Rotation paths and how fast each direction turns (degrees a step):
Each turn is a multiple of 5 degrees from 10 to 175, or 0.
Each row of a path follows its step; steps can be skipped.
Rotation 1:
step 0: [ 45  48 -23 -11  21  -8  34 -34 -19  -3 -20  56  37 -33  57   2 -65 -29
 -11 -73  15 -23  20  60 -22 -29  11  15 -12  12  19  37 -21  -6 -34 -39
 -16 -13  -6  21  19  42 -22  -3 -43 -39 -20  23 -11  87  13 -14  -3  25
 -56  23 -32  -2  21 -64  -9  14  -4 -14 -58  -2  -7 -19  26 -11 -11 -22
  17  35 -18   6   5]
step 1: [ 17  19  26 -19 -29 -12  53  22 -18  35 -33 -41  56 -10  18 -21 -80 -36
  -5 -63 -22 -15 -18  -9  38 -33  -4 -18   2  -5  13  32  16  -8 -10  20
   3 -42  11   1  15 -14 -24  -9  10 -12  56 -10 -19  52  30  -3  50  22
 -27  11 -66 -39  13 -16  20   9  12  35 -33  21 -53  46  63 -24 -63 -16
  47   7  13  18  21]
step 4: [ 33  49  44 -16  12 -30  -4  28  12  19  10   3  46  28  73 -13 -50  -8
  15 -70  58 -14  13 -14 -11  43  27  59 -43 -45  23  17   6 -33 -50 -46
  -3  23   0  25  28   1 -14   9  34 -27  19  56  -1  91   5   4 -22 -10
  -9  11 -28  22  -2 -36  33  26   2  26 -67  17   1 -12  25  13  15 -11
   0 -20   6   7  -4]
step 9: [ 22 -27  37 -16  -9   1  13   8  -7  -2 -17  18  26 -22  25  47 -82 -51
 -28 -59 -13  -4 -15   2 -32  47  11  35 -40   4  29  42 -57 -42 -29 -12
   5 -60 -26  20  35 -16   5  16  -1 -43  24  49  35  -2  32  39  -4  -1
 -23  60 -29  11  18 -12  22  18 -58   2   6  56 -31  18  47   5 -16 -32
  21 -30  -8 -13 -42]
step 15: [ 53  49 -15 -63  40 -11  18   5 -10   1 -15   2  18 -51   8   9 -54 -35
 -10 -42   8 -16  -4  -3 -40  66   9  55 -31 -43  28  -4   3   6 -23  10
 -33 -70  -4  11  -5 -18  -9  73 -30 -62 -25  33  23  24 -13  14  -2  13
 -38   0 -20 -19  19 -51  11 -24 -15 -29 -16  59 -12  28  46  14 -18 -13
 -22  38 -32  24 -19]
step 17: [ 11  16  29  -5  -2  12  43 -22  11   8 -22 -24  16   5  -7  41 -44 -20
   5 -78  30 -29  49 -15 -18 -10  19  43 -31   4  22  17 -31 -47 -12   2
 -38 -55  11 -33  24  92 -21 -10  25  31  31  38  31  75  -4  -1  16  -5
  27 -23 -60 -36 -16 -43  36  36  25  19  -7  12   9 -23  35   9  -8  -9
  51 -28   9  19 -35]
step 20: [  -3  -17    8  -51  -17    2   30   40   26  -39  -19  -21   68  -12
   40  -25  -56  -57   10   -9   59  -20  -21  -33  -12    8  -34   22
  -17  -47   21   22    6  -23   -8  -12   11  -63  -38   14   12   -3
  -38   29   10   -1   45  -17    6   48   -9   -9  -17  -35  -12   22
  -24    6   13  -38   39    6   -1    5  -14   34  -35   20   14   26
 -105   -6   31   21   -4   59   27]
step 24: [ 51 -13  47 -34   1 -28  48  18  23   5 -28 -25  27 -44  14  57 -57 -30
  -5 -17  24 -72 -29 -26 -27  25 -29 -22 -45 -11  12  36 -19 -16  22 -26
 -45 -37  -8  56  50 -28 -10  25  37   6  14  21   4  -4 -13  11  16 -41
  29   4 -34 -20  59 -48  -6   8   7  -8  -1  -7 -14  36  62  11 -67  24
  35  -7   3 -17 -10]
Directions:
[ -3  -1 -15  -6   6  10   4  16  -2  10   3   4   7   1 -10 -11  -5  -1
  -8   2   5   1   0  12  -2  -2  -4  -6   3  -3  -7   1   0   5  -5   6
  -5   0  -7 -12  -8   8  -6   6  -8  -6   9  -6  -9  -3   4  -2   7   1
 -11  -2 -11   5   4   3   4   2 -19 -11   5  -5 -20   5  -5   0  -3 -11
  -5  -3  -5   0   4]	55
[ 13   7  15   5   0   7  14   2   4   5  -2  -1 -12   4   8   1   8  -4
  -1  10  -6  -3   3  -6   5   2  -5  -5   7  11  -3   0   1  -5  16   3
   4  -4  -6   1 -12  -2  -2  -4  -1  -2   9   1  -7  -6  16   1  -6  -9
   6  -7  -6   0   3  -9  -7  -1   3 -17  -3   2  -4   2   5   1 -12   0
   0  -7  15 -15   5]	65
[ -5  -1   3  16  12   1  -3 -12  -7  10 -10  -5  -4  -3  -7  -5  -6   1
   2  -2  -2  -2  -6  -1  -1  12 -17  -1  17  -3   1  -2   0   7  -7  -6
 -13  -8  11 -10  -2  -5  -1  16   4  10  -1   2   8  11   8  -3  10  -5
   7  -6  -1  11  -9   0  -1   2   3   7   0   2  -3   3  -2 -12  -2   2
   1   1   3 -12   8]	160
[-11   9   7  -2  -4   8  16  -2  -1  -4   5  -6   8  12  -6   0   3   3
  10   1   4   3  -3  -5  13   4  -6   5   2  -6  -1 -18  -7  -8   0   5
  -2   4 -10 -10  -2   6   4  -6  -6   3   0   0  -6  10  -4  -1  -3   6
  10   0   8   0 -14   4  -3   0   2  16  -2  -8 -11  -5  -3   5 -19   2
  -8  -7   0   7  -8]	120
[ -1  -3   9   2  -4  -1   7  -6   3  -7  -8 -12  -6  -8   1  15  -9  -2
  -4  -3   5   1  -8  -1  -6   1   7   1   8   1  -8   4   4   4  -1  12
   1  12   2 -13   5   7  -1   9  -3  -1   9 -18   4   0  -3   6   6   2
   8  12   2  -2   0  -2  -5   3   5  -9   9  -1   5   0 -20  10   6 -13
   4 -12   8   1 -10]	95
[ -4  10  -4  10 -17  -3   0  -3  -6  10  -5   1  -6 -16  -8  -1   0   0
  -9  -1   5  10   3   1  10 -10  10 -10   2  -2  -3   5   4  -2   3  -3
 -14  -4   7   0  -4  18  13  -7  -8  -3   1  12  -8   4  -4   0   3   0
  10   0 -12  -5  -1  -2  -8   6   3   0  -9 -10   7   2  -2  -4  -2  -1
   4  14   3   5  -4]	65
[ -1  -2 -10   5  16  -1  13  14   8  -3  -6  -3  -2 -14   0   2   3  -7
  12  -9  -6   4  -3  -4   3   2   4 -11   2  -8  -3  12  -6  -7  -3   3
  -3   7 -13   3   2  -4  11   0   9  16   1  -7  -9 -12   4  -3  -2  -4
   9   8   0   8   3   7   0   1   5   4 -10   3   7   3   5  -4  -4  -4
  -1   0  -6  12  13]	175
